[[ 22 -16 -14]
 [ 45 -22  19]
 [ 47 -23  22]
 [ 27 -15  -7]
 [ 55 -25  31]
 [ 45 -22  20]
 [ 46 -28  43]
 [ 45 -24  20]
 [ 10  -7 -37]
 [ 29 -21   7]
 [ 66 -31  59]
 [ -1  -5 -51]]
=>
[[ 22 -14]
 [ 45  19]
 [ 47  22]
 [ 27  -7]
 [ 55  31]
 [ 45  20]
 [ 46  43]
 [ 45  20]
 [ 10 -37]
 [ 29   7]
 [ 66  59]
 [ -1 -51]]

[[ -3  46]
 [ 10   4]
 [ 23  -8]
 [ -3  46]
 [-10  82]
 [-12  82]
 [ -5  64]
 [ 23  -8]
 [  6  10]
 [  6  10]
 [ 23  -8]]
=>
[[ -3]
 [ 10]
 [ 23]
 [ -3]
 [-10]
 [-12]
 [ -5]
 [ 23]
 [  6]
 [  6]
 [ 23]]

[[-59  24 -14  26  32 -38 -31 -44 -18  40  19  57  28  74  -6]
 [-51  15  -6  31  36 -16 -17 -30 -16  47  22  37  43  42 -12]
 [-55  20  -8  29  37 -27 -21 -31 -17  41  31  39  37  52 -12]
 [-57  20 -10  29  34 -29 -26 -39 -16  40  25  48  33  63 -11]]
=>
[[-59 -14  32 -31 -18  19  28  -6]
 [-51  -6  36 -17 -16  22  43 -12]
 [-55  -8  37 -21 -17  31  37 -12]
 [-57 -10  34 -26 -16  25  33 -11]]

[[  3  25  22  36  69  34  21   6  -8   5  -8 -11   1]
 [  4  15  25  45  62  46  25   8  -1   2  -2  -3   1]
 [  9  28  45  55  53  26  11   3  -1   1  -2  -3   0]]
=>
[[ 3 22 69 21 -8 -8  1]
 [ 4 25 62 25 -1 -2  1]
 [ 9 45 53 11 -1 -2  0]]

[[ 30  22  22  -2  24  -1 -45  19 -73]
 [-53  44  13  75  19 -65  -8  53  45]]
=>
[[ 30  22  24 -45 -73]
 [-53  13  19  -8  45]]

[[ 25   3  23  20]
 [  0 -25  35  11]
 [-16   6  66 -14]
 [-15  -2   2   1]]
=>
[[ 25  23]
 [  0  35]
 [-16  66]
 [-15   2]]

[[ 34 -30  14  35   5  28 -14  35 -14]
 [-18  34  11 -18  18  -5  30 -28  30]
 [ 11 -31 -19  11 -25  -4 -33  24 -33]
 [-73  46 -43 -74 -27 -65  11 -69  11]
 [ 21 -19  14  22   9  21  -5  18  -5]]
=>
[[ 34  14   5 -14 -14]
 [-18  11  18  30  30]
 [ 11 -19 -25 -33 -33]
 [-73 -43 -27  11  11]
 [ 21  14   9  -5  -5]]

[[ -8   8  -1  -1   5   4  11]
 [ 35  16   9  10   9  -4  -6]
 [ 68  -7  -6  25  37  32 -75]
 [-68  23 -12 -23  -8  -4  17]
 [  6  11  -6   1  15  11 -33]
 [-28  18   9 -12 -18 -21  43]
 [  8 -19  -3   3  -3   7 -20]
 [-48 -27 -23 -10   7  23  -5]
 [ -6 -14  -8   6  14  12   6]
 [-20  11   7  -4  -9 -11  41]
 [  5  12  15   1 -16 -20  47]]
=>
[[ -8  -1   5  11]
 [ 35   9   9  -6]
 [ 68  -6  37 -75]
 [-68 -12  -8  17]
 [  6  -6  15 -33]
 [-28   9 -18  43]
 [  8  -3  -3 -20]
 [-48 -23   7  -5]
 [ -6  -8  14   6]
 [-20   7  -9  41]
 [  5  15 -16  47]]
---
[[ 15  -3   0  -3   5   2  -4  -2   8]
 [ 13   8 -20  11   4   9  -8  22   4]
 [ -3   3  15 -14  -4  -2   0  -8   3]
 [ -3   2  13 -12  -6  -3   0  -8   4]
 [ 57 -13 -11 -30  -7   0  10  -5  37]
 [ 34  15 -63  47  20  21 -18  59   6]
 [-15 -12   6   4   5   2   8  -8   7]
 [ 51 -11 -10 -28  -7   1   7  -6  33]
 [ 28   5  -6 -12  -3 -10 -11  30  -6]]
=>
[[ -3   3  15 -14  -4  -2   0  -8   3]
 [ -3   2  13 -12  -6  -3   0  -8   4]
 [-15 -12   6   4   5   2   8  -8   7]
 [ 15  -3   0  -3   5   2  -4  -2   8]
 [ 28   5  -6 -12  -3 -10 -11  30  -6]
 [ 51 -11 -10 -28  -7   1   7  -6  33]
 [ 57 -13 -11 -30  -7   0  10  -5  37]
 [ 13   8 -20  11   4   9  -8  22   4]
 [ 34  15 -63  47  20  21 -18  59   6]]

[[ 42  28   9  -9 -22 -39  36  41  47   6  -6  -8  26 -14]
 [ 31  80 -34  71  50  24  82  83  45 -62 -19  27  -6  16]
 [-23 -66  15 -30  12  41 -36 -40 -22  68  10 -34  25 -22]]
=>
[[-23 -66  15 -30  12  41 -36 -40 -22  68  10 -34  25 -22]
 [ 42  28   9  -9 -22 -39  36  41  47   6  -6  -8  26 -14]
 [ 31  80 -34  71  50  24  82  83  45 -62 -19  27  -6  16]]

[[ -6  70 -11  58  -6  -4   6 -20]
 [-54  22 -22  54  12 -33 -15 -18]
 [-10 -10  26  -2 -55  33 -50  -7]
 [ 35 -46   0 -23  20  -8 -56  -4]
 [-30  47  11  62 -20  30 -31 -14]
 [-41  48   1 -25 -37  -8  48  42]]
=>
[[-10 -10  26  -2 -55  33 -50  -7]
 [-30  47  11  62 -20  30 -31 -14]
 [-41  48   1 -25 -37  -8  48  42]
 [ 35 -46   0 -23  20  -8 -56  -4]
 [ -6  70 -11  58  -6  -4   6 -20]
 [-54  22 -22  54  12 -33 -15 -18]]

[[ 78 -42  52   6  55]
 [ 80  81 -48 -48 -38]
 [ 59  14 -23 -38 -84]
 [-31   0  34  36 -76]]
=>
[[ 78 -42  52   6  55]
 [-31   0  34  36 -76]
 [ 59  14 -23 -38 -84]
 [ 80  81 -48 -48 -38]]

[[-15  -3 -28 -34  19  15 -10  13   7   8 -11]
 [  1 -10  17  24  30  50   2  29 -11   8  14]
 [-33 -32 -16   4   7  50  12  44  29   4   0]
 [ 21 -12  -2 -28  24  26  -5 -21  48  37  30]
 [-14  13  15 -43  36  19  -7  -4  35  56  76]
 [ 18 -10  -9 -21  -4  12   7 -35   7  27  40]
 [-33  -9 -14 -32  22  26  26  32 -22  -3  36]]
=>
[[  1 -10  17  24  30  50   2  29 -11   8  14]
 [-14  13  15 -43  36  19  -7  -4  35  56  76]
 [ 21 -12  -2 -28  24  26  -5 -21  48  37  30]
 [ 18 -10  -9 -21  -4  12   7 -35   7  27  40]
 [-33  -9 -14 -32  22  26  26  32 -22  -3  36]
 [-33 -32 -16   4   7  50  12  44  29   4   0]
 [-15  -3 -28 -34  19  15 -10  13   7   8 -11]]

[[ 20 -18 -59  67]
 [ 60  51  -7 -52]
 [ -7 -47 -41 -53]
 [ 25 -13  53 -13]
 [-13 -48  38   9]
 [-49   9  -5 -36]]
=>
[[ 25 -13  53 -13]
 [-13 -48  38   9]
 [-49   9  -5 -36]
 [ 60  51  -7 -52]
 [ -7 -47 -41 -53]
 [ 20 -18 -59  67]]

[[-60 -35  47  41  22 -58 -55 -19  22 -56 -35 -30 -33  -8]
 [  4 -43  40  35  14  -1  -1   7  -2  16 -31 -25 -42  19]
 [  2   9  53  56 -26  12  19  57 -33  -6  51  58  32 -52]
 [ -7  17 -50 -51  42 -41 -47 -10  47  -9 -18  17  48  46]]
=>
[[  2   9  53  56 -26  12  19  57 -33  -6  51  58  32 -52]
 [-60 -35  47  41  22 -58 -55 -19  22 -56 -35 -30 -33  -8]
 [  4 -43  40  35  14  -1  -1   7  -2  16 -31 -25 -42  19]
 [ -7  17 -50 -51  42 -41 -47 -10  47  -9 -18  17  48  46]]

[[ 54 -37  14 -24  62  -7  45  37]
 [-18  33  41  26 -27   0 -26 -36]]
=>
[[-18  33  41  26 -27   0 -26 -36]
 [ 54 -37  14 -24  62  -7  45  37]]

[[-14  -9 -20  24  20  -9  -1   1   1  -9  -3  -9 -18 -27  -9 -21]
 [-42 -31 -10  75  61 -32 -14  -6  35 -31 -29  12  18 -12 -44 -13]]
=>
[[-42 -31 -10  75  61 -32 -14  -6  35 -31 -29  12  18 -12 -44 -13]
 [-14  -9 -20  24  20  -9  -1   1   1  -9  -3  -9 -18 -27  -9 -21]]
